[[45 28 41 83 34 18]
 [12 16 27 46 32 42]] | 46

[29 16 79 31 31 90 38] | 79

[1852 4409 9536 9736] | 9536

[[69 83 12 40  4 94 87]
 [73 88 86 52 96 60 74]] | 94

[[8592 6141 3639 9309]
 [8621 5164 3127 7943]
 [8535 5010 3118 7562]] | 8621

[ -4  45  47 -10  37  38 -30] | 45
---
[15 23 32 53] value 32

[[  6 -19  53 -18]
 [ 54 -28  -8 -23]] value -8

[-51 -19 -31  16] value -31

[ 40  35  48 -45] value 48

[ 12   4 -28  50] value -28

[[ 46 -13  23  17]
 [-17  26 -12  -3]] value -12

[[ 41 -39  -7  13]
 [ 46 -46   4  13]
 [-28  35  20 -21]] value 20

[ 23 -63  49 -16] value 49
---
[[-22 -23  -5 -19  28]
 [ -1 -49 -24  16  42]] result: 16

[ 31   3  -1 -58 -21  46] result: 3

[-46   2   1  -8] result: -8

[ -4 -29 -51 -13] result: -29

[[-19  28 -40  -3  -9 -51 -21]
 [-12   7 -25  -8  -1 -41  -6]] result: -1

[[  8 -20 -27   3]
 [-45  45   9  52]] result: 9

[-60   1 -44  36 -14] result: -14

[-13   7  46   0  -5 -15] result: 0

[[-29  14  20 -33]
 [  3  -4  54  11]
 [  5  21 -23  -6]] result: 20

[[-35 -16  15 -28  50 -29]
 [-17  38  11   9  -6 -17]] result: 15
---
[[ 25  38 -44  20 -19   0  14  43  13]
 [-43 -23   1   6  55  19 -48  -9   0]
 [  8 -19  40 -24 -22 -14  21 -34 -12]
 [ 34  40 -39  16 -32  -5  26  40  12]
 [ 29   0  24 -18 -45 -19  40 -16  -8]
 [ 16 -13  36 -23 -31 -16  29 -29 -11]
 [ 38  40 -35  13 -38  -7  32  38  10]
 [-45 -27   7   3  55  17 -47 -15  -1]
 [ -9  18 -40  23  23  15 -22  34  12]
 [-11  17 -39  23  26  15 -24  32  12]] => 12

[[-26  -7 -55 -14  -8   1  -7 -22   8 -50   5   3 -31 -16   8 -24]
 [  2  -4   2  13 -12  -4  -6  12 -18  -5  -9  -7  10   8  -1  -9]
 [ 13   8 -14  -5   6   2 -17 -10  10  -9   2   8 -11   1 -13  -9]
 [-14 -25 -16  -4 -31 -30  10   1  -6 -24   7 -25  -7 -13 -14 -21]
 [ 17  -9   6  14 -13  -7 -11  12  -7  -8 -15  -7  10  20  -5  15]
 [-30   4   5  19  -5   7  12  20 -49  11  -1  -8  19  -5  22 -38]] => 15

[[-36 -13  15 -34  11  -3  15  -2 -12   3  -5  -4 -23   1 -42]
 [-35 -13  10 -29  13  -7  19  -4 -16  -1  -6  -3 -25   1 -44]
 [ -2  16  -1  37 -29 -21 -14  -3  -6 -27  30  15   7 -27   2]
 [-29 -11  23  26  -2  32 -35  11  33   3  -9  12 -21  -3   8]
 [-29 -16   2 -17  19 -14  28  -8 -27  -6  -6  -2 -13   0 -40]
 [ 23 -12   4 -31  32   4  34  30  -2  -1  -2 -33   9   6   7]
 [-42 -16   2  39   1  12 -37   2  -3   1  -5  12 -35   4  -9]
 [ 18  52  11  21 -34  -4 -36   5   4 -17  12   6   6  -2 -19]
 [-35 -23 -31   1   2   6  10 -16  -7  44   5  11   9   6  11]
 [-24 -17  -3 -13  24 -15  32 -10 -29  -8  -5  -3  -3   1 -30]] => 11

[[-19 -20 -21  49 -21  29]
 [ -1   5 -24  27  -2   3]
 [-56 -11 -17  28  14  42]
 [  2   1  -8  -9 -27   0]
 [-36  27 -46  28  -5  47]
 [ 40 -10 -24 -16  24 -64]
 [-30 -15  40   7 -40  23]
 [-39 -19  13  21  -3   4]] => 23

[[ 31 -37 -45 -48  -4  41]
 [-28 -33   9  30 -17 -63]
 [-48  18  39  22 -50 -41]
 [ -9 -36 -13  35 -42 -57]
 [-31 -29  -1  25 -34 -61]] => -57
